One turn moves each row of this set onto another row. After a few examples, where does it send each row asked below?
Kam: -3,5,1,-1,8,7,-10,2,-4,3,2,10,6,2,17,16,-8,1,-1,6,0,-17,-4,2,-1,0,-3,2,-3,11,7,2,-4,12,1,-7,10,1,-6,-1,12
geg: -11,11,-2,-1,4,-2,-2,-2,-4,0,6,16,-5,8,-1,2,-8,-3,-4,-6,-1,-4,7,-5,0,-6,4,4,5,9,0,10,9,-3,3,8,11,-3,2,12,15
Fedu: -2,5,9,4,-3,13,1,-2,-13,-3,3,8,11,3,4,-7,0,-5,-10,2,2,-22,3,2,-3,1,-4,14,14,4,6,12,0,-4,1,-1,13,2,-12,2,11
muli: 2,7,6,-1,3,2,-6,5,-11,4,-1,1,2,3,11,11,-8,1,-5,7,6,-16,0,2,-5,4,1,7,5,10,-1,7,-10,8,5,-3,5,-2,1,-6,11
gulan: -5,3,4,-3,-8,6,2,1,-5,8,12,8,11,1,2,8,6,1,-15,-13,-9,3,2,-3,1,-1,-2,2,2,0,5,5,2,-11,-3,1,13,-4,-2,-5,11
Tuk: -6,6,4,-3,0,12,0,10,3,3,4,7,13,2,9,3,-12,9,1,-2,-3,-9,-13,8,-2,0,-13,11,-1,2,9,11,7,2,-5,2,9,-2,-7,-15,10
gud: 3,4,2,-4,8,8,-7,6,-10,0,0,6,6,2,19,13,-9,3,-2,3,3,-15,3,1,-2,7,-2,8,1,8,2,5,-8,10,4,-4,10,1,-6,-3,8
botos: -8,6,5,-11,5,4,-5,-8,-2,3,6,18,6,2,-4,-6,-6,3,-4,-8,1,-8,-2,-11,-1,-4,-2,18,4,10,7,6,16,0,2,0,7,1,-1,0,11
sudu: 0,14,-9,3,2,11,2,-7,1,-4,1,15,8,-1,14,-4,-8,-5,7,-6,9,-3,-2,-8,2,1,-6,-3,11,-2,5,10,8,-4,1,-7,14,0,-8,1,11
betem: -5,3,0,-2,2,8,-10,-17,-3,0,7,1,5,-10,7,7,-6,1,1,-1,6,-3,-2,14,-3,-2,-3,-13,3,7,4,7,-12,-4,1,2,13,-1,-6,-5,12
limov: -8,5,2,7,-1,4,0,-1,-4,5,5,5,8,13,-5,-5,-6,-1,-3,14,2,-27,-3,-2,-6,-1,-1,3,14,1,0,5,-2,-4,-1,2,14,-1,-9,4,9
lon: -1,0,-1,-2,-1,11,-5,-12,-2,3,-1,-3,7,-12,3,-5,-8,6,-3,0,7,-3,1,5,-2,2,-10,-1,-1,3,9,7,-8,6,1,-1,15,-7,-13,-12,10
mivo: -7,3,-12,11,12,6,-2,-10,-1,3,-2,11,0,-15,-7,-5,-5,5,1,-9,1,-7,-8,-7,-6,1,-3,5,-2,-4,4,7,-5,2,-1,9,14,-2,-7,-1,4
Kaner: -1,0,-2,7,-4,5,-6,-2,-2,9,0,8,3,9,-1,7,4,-2,-3,1,-6,-8,-6,-2,-3,-1,0,-4,5,-13,10,-3,2,-15,0,10,2,4,-13,4,11
Gimar: -9,0,0,8,7,7,1,-11,1,4,7,12,3,-21,-3,-2,-6,8,2,-11,1,0,-10,-5,-8,7,-6,8,6,3,1,7,-6,-1,-4,6,7,-1,-2,-5,7
rolif: -4,6,3,-1,2,2,-2,9,3,7,12,3,3,-13,-9,5,-3,-5,-5,2,-3,-3,3,-5,2,-2,-4,0,14,-2,7,1,-3,-15,-4,5,10,-5,-6,1,20
filen: -7,5,-5,3,1,0,0,-5,-5,0,8,5,3,3,3,0,-8,-1,0,-8,17,0,3,-5,0,6,1,2,13,0,-2,10,8,-3,8,-3,23,-8,-1,4,11
Poger: -3,6,2,6,5,5,-5,9,-1,4,4,20,11,-7,2,12,-7,4,1,8,3,1,-12,-7,-7,-6,-1,1,2,-6,2,6,-2,7,1,-2,5,2,-4,-13,12
Fov: -4,6,6,2,2,1,-10,3,-3,8,-1,6,2,4,9,13,-9,3,-2,11,3,-18,-7,-1,-5,2,-2,5,-1,11,6,5,-5,11,2,-8,3,-3,-1,-5,13
sesi: -9,-3,1,-5,-1,11,-7,-16,2,2,-1,3,-1,-4,6,1,-7,10,6,5,12,-6,-5,2,-7,3,-7,-3,0,1,6,2,-12,-2,-3,2,11,-5,-10,-8,5
bis: -8,5,-4,4,2,8,-1,-7,4,10,8,9,1,-1,3,2,-15,-7,2,-2,14,-7,-13,-4,2,-1,-5,-4,17,0,12,1,11,2,3,-3,15,4,-10,5,14
Lur: 0,6,5,-15,6,4,-8,-1,-4,0,8,11,9,-10,-6,0,1,0,0,-3,-5,-7,-2,-16,1,-1,-3,4,11,-6,8,3,-3,-17,-1,3,11,-1,-8,-7,8
sis: -11,9,3,-4,1,3,-7,7,-5,3,6,5,5,9,0,13,-12,1,-6,-3,-1,-13,-16,13,-3,-10,-1,-2,2,5,8,14,2,-3,2,9,12,0,0,-9,9
lidug: -4,4,4,0,-1,4,-10,5,-7,-4,-7,5,4,12,2,4,-9,8,5,-1,2,-11,-8,5,-7,5,-1,11,-1,-3,9,16,3,-3,4,11,9,-4,-6,-10,3
meded: -12,3,-9,6,13,6,2,-10,-2,1,5,14,-1,-15,-4,5,-3,1,-2,-14,5,-6,-10,-2,-6,-5,0,-1,2,2,-5,5,-10,-5,-4,8,13,0,1,-2,6
Tureb: -8,1,-7,2,1,10,-4,-10,-1,3,-1,-1,0,-6,3,3,-2,0,-7,2,16,-11,0,13,-2,-7,-4,-5,0,1,0,3,-12,-4,-4,0,13,-6,-9,-5,14
Soke: -7,3,-1,12,4,6,-4,13,-4,1,4,21,6,-8,6,19,-6,3,-1,4,4,6,-4,0,-4,-2,0,4,0,-4,2,8,-2,8,1,1,12,0,-6,-3,15
teliv: -5,5,0,7,4,8,-4,12,-2,-2,2,5,8,5,11,11,-6,3,0,-3,4,-10,-3,21,-2,2,-3,8,1,-2,2,11,5,-7,-2,10,11,-2,-7,-2,16
bokab: -5,1,9,-8,7,15,6,5,3,7,9,1,9,-4,3,0,-8,6,0,-18,-1,-20,0,-8,-6,2,-7,3,-1,8,5,3,-4,-1,1,6,5,1,-7,2,10
Vug: -7,3,5,6,3,4,-7,-3,1,4,-1,0,0,3,-5,-1,-6,5,5,-10,-3,-21,2,-7,-10,5,0,1,-9,5,12,9,-2,-2,5,7,4,-7,-8,11,12
duduv: -4,5,-1,-2,12,6,-1,3,0,7,10,13,5,0,-1,0,-9,-5,-5,-4,5,-11,-2,0,2,-7,0,9,14,6,1,-1,15,-2,0,8,4,9,-6,9,21
kogiz: -4,4,-2,-2,-7,5,-2,-1,-2,5,4,11,5,9,3,7,-1,2,-3,-5,-16,2,-2,-12,-1,0,-3,-9,1,-6,10,3,-1,-10,0,7,12,0,-7,-2,2
fepud: -8,4,-1,-6,6,2,-13,-3,-4,2,10,13,-3,-6,-4,9,1,2,-4,-1,-2,-10,2,-6,0,-2,2,1,5,-9,10,1,-1,-17,0,6,21,-6,-9,11,13
Goluk: -9,5,2,-7,9,10,-4,-3,-2,3,5,5,4,3,-2,6,-2,0,-2,-18,-5,-24,-4,-6,-6,-7,0,-5,-8,9,9,7,-4,-3,4,5,8,-1,-5,6,9
Taron: -1,10,-3,1,6,5,0,1,2,-2,-5,16,1,6,3,-9,-11,-1,7,0,-2,-4,5,-12,-1,1,-5,9,8,3,4,5,10,-2,1,10,-1,3,-7,6,13
vap: -13,-2,8,1,0,11,-1,0,-7,-7,12,11,12,3,4,5,-5,-4,-3,-2,-6,-11,5,1,3,5,-6,5,11,14,8,9,1,2,-2,0,22,1,-12,6,9
kad: -4,5,4,4,5,3,-9,5,-9,8,6,18,5,-5,0,14,-6,7,-8,5,8,-3,-13,-2,-9,-8,7,4,5,-10,0,8,-3,4,8,2,12,3,-2,-6,11
puzik: -8,5,1,0,-1,3,-5,-13,-4,0,0,9,4,0,-4,-2,-4,-9,0,-7,19,-8,-11,-7,-1,0,-1,6,13,4,7,9,10,-4,4,-10,7,-3,-3,-6,12
zef: -2,-4,6,5,-7,8,-2,0,-2,13,5,5,10,1,-2,2,7,3,-11,-5,0,-5,-2,-1,-3,5,-3,12,5,-10,9,-1,7,-12,-3,2,3,-2,-11,-2,16
bivul: -5,8,1,2,-1,5,-7,0,4,-1,-1,13,1,-9,-5,0,3,-1,1,4,-4,-6,4,-12,0,0,-6,8,2,-6,15,5,0,-17,-6,-1,9,-10,-11,2,18
saze: -5,6,-6,17,12,5,-4,-11,-2,3,3,9,3,-21,-5,-1,-2,0,-2,-10,2,-5,-7,5,-6,-1,0,1,3,1,2,8,-3,-3,-2,6,8,1,-3,3,15
lin: -3,5,4,6,2,7,-9,5,-10,-1,-2,23,4,-7,7,12,-1,7,-5,2,8,1,-5,-4,-8,-1,3,12,-1,-10,4,12,-2,5,5,0,12,-1,-6,-6,10
Vipal: -2,6,9,7,5,10,1,4,3,3,4,-2,6,-3,2,1,-3,0,2,-12,1,-20,6,1,-9,3,-2,1,0,8,2,7,-5,-9,0,6,-4,-3,-4,9,21
Seta: -15,4,1,2,1,5,-1,-4,0,-6,7,15,13,13,0,2,-4,-6,7,8,-7,-18,-3,-7,-1,0,-4,-4,6,12,5,5,-1,-3,-5,-5,12,-1,-9,0,6

filen moves to sudu
fepud moves to bivul
Now find these:
Poger moves to kad
Tureb moves to lon
botos moves to geg
Goluk moves to Vug
Kam moves to Fov
mivo moves to saze
Kaner moves to zef
Fedu moves to vap
sis moves to lidug

